[[  9.4  -1.5   9.0 -30.7  37.1  -6.2  11.3 -30.3 -17.6  11.1 -30.3  -2.1]
 [ 49.4  12.6  45.9  42.4 -23.6  12.8 -22.6 -52.2   6.4 -36.4  28.6 -42.9]
 [ -3.2  18.8  58.3  27.1 -32.2  -1.3 -22.4 -40.4 -38.7  25.6 -36.0  59.3]
 [ -2.6  21.4  52.8  -2.2  32.6  23.7  52.7 -51.6  43.9  55.5   4.1 -11.0]
 [ 55.4  36.2  24.4 -11.1  51.7  28.0  50.3  48.5 -32.6  21.1 -41.4 -10.9]
 [-57.5 -17.0  57.5 -19.0   3.9  38.1  49.6  18.0  27.3  59.0  11.8 -12.9]
 [ 18.3  41.3 -53.8 -48.7 -40.7  10.5  10.4 -16.7 -54.3 -41.7  37.6   7.1]
 [-28.0 -58.2  39.5 -52.6  47.1  47.0 -43.1  17.2 -36.4  52.9   0.5  -2.9]
 [ 28.2  46.5  19.7  16.5  15.4 -59.3  22.0 -22.7 -12.8 -56.2  -6.5  33.4]
 [-16.9 -33.4  54.0   5.6  45.1  13.1  -8.3 -39.6  -0.9 -34.9 -23.7 -21.9]
 [ 25.0  57.9   0.9 -17.6  32.2 -40.4   3.5  33.1   8.3  42.8  42.6  50.6]
 [ -7.2 -23.6 -13.4  57.4  19.3  10.3 -37.0 -36.9 -44.3  -5.9 -39.1
   -2.0]] --> 9.4

[[ 18.5  -9.5  31.0  16.2 -31.2 -10.7 -25.4 -16.4   1.9  12.4 -27.1   3.4
   16.8   4.5 -26.0  11.1]
 [ -0.3  24.4  12.3  57.6 -15.4 -22.2  20.8 -10.5  14.3  -0.6 -47.7 -29.6
   -3.7  -3.0  29.8   6.1]
 [  7.7  15.4  14.2   7.5 -36.6  -5.6  16.7 -13.7 -14.7   3.3 -26.1   6.8
   10.4  -2.2 -18.7  -2.5]
 [ 35.6   8.3  45.8  49.3   0.1  -6.7 -50.8  -9.1  -2.0  28.3  -0.9 -11.4
   48.1  -5.8   6.3  15.2]
 [ -4.3  20.4   3.2  47.8  -9.6 -36.9  28.5  -4.8   6.5   7.8 -12.6 -18.5
  -20.5 -13.4  18.7  17.7]
 [ 19.0  10.2  49.4  40.5  19.4 -15.2   1.2 -44.5 -16.2  21.9  -6.8 -38.3
   19.7 -23.8  17.3   7.0]
 [ 31.7 -17.0  -3.3  -1.4  13.4  20.9  27.5 -39.7 -45.3  45.1   3.7 -13.4
   32.1 -12.9  -8.9 -14.0]
 [ 16.2   0.1  27.8  36.4 -19.7  10.9 -15.1 -11.8 -18.3  18.9 -10.3  -1.3
   31.0 -19.1   3.4   9.7]] --> 18.5

[[ 18.0 -19.9  -2.2   5.4 -50.8  10.8  12.2   2.8   7.6  24.0   6.0  23.2]
 [-38.6   0.9  50.4 -33.3  13.5  34.9  -8.8  -5.5  16.3  19.4  18.6  24.1]
 [  2.7   7.0  -8.1 -15.6 -11.5   5.4  -3.2  21.3  -5.9   9.5 -16.1  -2.8]
 [ -7.9  16.0   2.3 -16.1  34.7  -6.0 -19.7 -13.7   4.0 -45.5   0.6  -6.0]
 [-23.2  32.4   0.6 -17.2  32.5  -8.7 -22.2 -14.4  -5.1 -20.2 -21.3 -12.2]
 [ -8.4 -15.9   7.3  -8.8 -15.4  -3.4  -8.2 -19.2  -0.2   0.1   3.7 -18.7]
 [  4.9  65.1   5.1 -14.9  46.3   6.6   5.9  25.5  -2.0  13.9 -11.0  31.3]
 [-11.8   7.1  32.1 -14.9   7.5  14.3  -1.8   0.2  -1.2  21.3  -0.2  12.1]
 [ 25.5  19.7 -37.9  22.8 -14.7 -30.6   9.9 -16.1 -12.9 -35.3 -14.5
  -21.5]] --> 18.0

[[-34.8   9.7  19.0   9.7 -35.4   6.5  -0.5 -12.3]
 [ 19.0 -19.6 -24.7  41.3  41.1   1.9  16.3   5.7]
 [ 52.6  -7.5 -24.4 -32.9  52.1  -6.8  -6.3  33.1]
 [  4.1 -12.0 -11.8  -3.7 -25.6  37.8  32.5  13.9]
 [ 24.1 -16.9 -19.1   4.2   6.1  20.8  25.1   9.9]
 [ 21.5 -21.3 -23.9   0.0   5.6  26.3  23.1  37.4]
 [ 22.6   2.9  -2.2 -19.4  23.0 -18.1 -13.3  -2.6]] --> -34.8

[[  4.7  15.4  -7.9  -5.7   7.1 -16.8   3.9  11.0  -0.8   8.5   9.3  -2.0
  -14.3 -26.8]
 [  2.9  14.0  -2.6  -1.9   6.3  -4.8  -1.2   2.6  -1.2   6.1   6.4  -0.7
   -1.2 -40.8]
 [ -5.8 -34.2   3.5   2.9   6.3  22.2 -17.7  12.9  -0.5   6.9   8.0   1.1
   33.8 -10.2]
 [  2.4  -1.9  -8.5  -5.8   6.5 -10.4   1.2  17.3  -0.5   9.2  10.4  -2.0
   -5.9  12.3]
 [  3.5  -6.4   4.4   3.1   0.8  12.6  -4.4  -7.0  -1.0   1.0  -0.7   1.0
    9.2  60.0]
 [ 15.1  33.3  -7.7  -6.6   3.8 -34.4  16.1   1.2  -0.6   5.6   4.0  -2.5
  -47.5  24.8]
 [ 12.5  19.1  -5.1  -4.3   2.7 -21.0  11.2   0.2  -0.7   4.4   2.8  -1.7
  -31.0  49.0]
 [  7.3  13.2  -6.7  -5.3   7.9 -22.5   4.3  12.8  -0.4   9.2   9.6  -2.0
  -22.8 -40.4]
 [  7.5  29.4  -3.4  -2.6   5.0 -12.9   5.3  -4.1  -1.4   4.5   3.9  -1.0
  -14.5 -30.9]] --> 4.7
---
[ 554 -709  -25 -679 -237 -591 -966] -> 554, -966

[[828 831 117 646 290]
 [328 831 409 646 954]] -> 828, 954

[[48 49 30 42 40 44]
 [48 57 22 42 46 34]
 [48 76 31 22 42 42]] -> 48, 42

[8 4 2 6 5] -> 8, 5

[1998 1160 4551 8351] -> 1998, 8351

[[9252 9144 4397 2527]
 [6035 4789 7392 7749]] -> 9252, 7749

[5044 7855 2630 4607] -> 5044, 4607

[2959 3110 3440 4000 4562 8884] -> 2959, 8884
---
((19.2, -13.3, 20.2, 0.9), (56.1, 51.9, 10.9, -33.6)) result: 19.2, -33.6
(-35.6, 48.3, 15.5, -5.1, -0.5, -19.4) result: -35.6, -19.4
(-4.9, -15.8, 20.7, -29.5, 61.2, -11.5, 30.9) result: -4.9, 30.9
((-6.1, 53.2, -46.2, 0.0, 32.3, 20.2), (11.7, 15.9, 38.5, -12.2, 58.0, 43.8), (-58.3, -28.9, -24.4, 5.2, -17.8, -16.8)) result: -6.1, -16.8
((0.0, -26.6, 7.8, 4.1, -2.6, 10.9), (0.0, -26.6, 7.8, 4.1, -2.6, -12.5), (0.0, -53.6, -0.2, 5.5, -13.5, -16.0)) result: 0.0, -16.0
(6.0, 29.1, -19.0, -24.3, -3.0, -35.8, 57.8) result: 6.0, 57.8
((-7.5, 43.9, -29.2, 37.0, 63.1), (-3.0, -26.6, 5.5, 14.5, -11.9), (28.1, 14.7, 5.2, 19.1, 38.4)) result: -7.5, 38.4
(-14.5, -24.3, -61.1, -21.8, -32.9) result: -14.5, -32.9
((-6.3, 6.5, -9.1, 17.3, 19.8, 9.5), (49.3, -15.2, 14.9, -35.2, -16.2, -15.7)) result: -6.3, -15.7
(58.0, 41.7, 21.9, 12.4, 3.3, 8.7, -63.6) result: 58.0, -63.6
